Look-ups in named tables: a row name and a column name give one cell, copied from the table.

des:
         riniro  gisigal  baravod  kat  luz
lirato      586      388      251  659  376
pere        520      335      610  360  391
turu        560      323      557  390  378
pemozo      549      283      524  436  336
kirefa      213      776      575  368  753
gusu        583      394      230  671  383
sufoz       212      757      547  361  746
vovevap     520      354      605  370  367
guv         452      458      468  461  450
pofemos     254      748      529  375  715
zep         221      770      546  368  724
nosib       592      381      281  664  334
sifut       520      367      593  341  382

What is the kat of guv in des? 461
What is the baravod of turu in des? 557
What is the kat of sufoz in des? 361
What is the baravod of kirefa in des? 575
What is the gisigal of turu in des? 323
What is the riniro of pofemos in des? 254
What is the luz of zep in des? 724
What is the riniro of zep in des? 221
What is the luz of vovevap in des? 367
What is the gisigal of lirato in des? 388

Table zupiped
|  | zulamav | nadomu |
|---|---|---|
| bozet | -8.549 | 5.099 |
| rosuv | 4.740 | 5.273 |
| vuvik | -0.610 | 3.694 |
| takar | 2.358 | 5.062 |
| laguziv | -9.797 | 7.733 |
| nupere | -6.053 | 8.826 |
| vor | 2.586 | 4.331 |

rosuv, nadomu -> 5.273
nupere, nadomu -> 8.826
takar, zulamav -> 2.358
laguziv, nadomu -> 7.733
rosuv, zulamav -> 4.740
vuvik, zulamav -> -0.610
bozet, nadomu -> 5.099
laguziv, zulamav -> -9.797
bozet, zulamav -> -8.549
vuvik, nadomu -> 3.694
vor, zulamav -> 2.586
nupere, zulamav -> -6.053
vor, nadomu -> 4.331
takar, nadomu -> 5.062
Which row has the largest nadomu? nupere

Table satig
fields: leke, vesekon, mopu, lopof, dokadal, pilo, nulobid, suto, senu, bof
nuku: [88, 220, 95, 149, 196, 49, 224, 151, 97, 209]
sivusob: [226, 86, 224, 33, 107, 147, 98, 164, 93, 97]
tozofa: [98, 105, 93, 174, 81, 167, 96, 66, 192, 98]

nuku, dokadal => 196
nuku, senu => 97
tozofa, senu => 192
tozofa, pilo => 167
nuku, nulobid => 224
nuku, pilo => 49

gidamen =
cols = nepo, goz, tak, gabibuf, rek, gida, mufala, lopego, sol, begeti
megebe: [-1.8, -2.9, -2.1, 4.4, -4.5, 4.6, -2.1, -1.3, -0.2, -3.3]
nin: [-1.5, -3.6, -1.8, 4.7, -5.5, 4.9, -1.8, -0.9, 0.2, -4.0]
lakubu: [-5.9, 7.4, -6.1, -0.2, 8.8, 0.5, -6.2, -6.0, -5.8, 7.4]
nosaf: [2.2, 2.7, 2.4, -3.4, 4.4, -3.8, 2.4, 1.8, 1.2, 3.1]
rik: [-4.5, 3.7, -4.7, 1.4, 4.0, 2.0, -4.7, -4.3, -3.8, 3.6]
kipu: [3.9, -0.4, 4.1, -2.4, 0.4, -3.1, 4.2, 3.7, 3.3, -0.1]
rotumus: [2.4, -0.5, 2.5, -1.1, -0.1, -1.5, 2.6, 2.4, 2.3, -0.4]
lasu: [1.5, -4.6, 1.3, 3.0, -6.1, 2.7, 1.4, 1.9, 2.7, -4.9]
sozeni: [-0.5, 5.5, -0.4, -3.3, 7.6, -3.4, -0.4, -0.9, -1.4, 5.9]

What is the rek of megebe in gidamen?
-4.5
What is the sol of lakubu in gidamen?
-5.8
What is the goz of rotumus in gidamen?
-0.5
What is the mufala of rik in gidamen?
-4.7
What is the nepo of nosaf in gidamen?
2.2
What is the goz of megebe in gidamen?
-2.9
What is the gabibuf of lasu in gidamen?
3.0
What is the gida of lasu in gidamen?
2.7
What is the nepo of rik in gidamen?
-4.5
What is the begeti of kipu in gidamen?
-0.1
What is the mufala of lasu in gidamen?
1.4
What is the begeti of nosaf in gidamen?
3.1
What is the begeti of rotumus in gidamen?
-0.4
What is the lopego of rik in gidamen?
-4.3
What is the lopego of lasu in gidamen?
1.9
What is the sol of nin in gidamen?
0.2
What is the begeti of lasu in gidamen?
-4.9
What is the goz of rik in gidamen?
3.7
What is the lopego of nin in gidamen?
-0.9

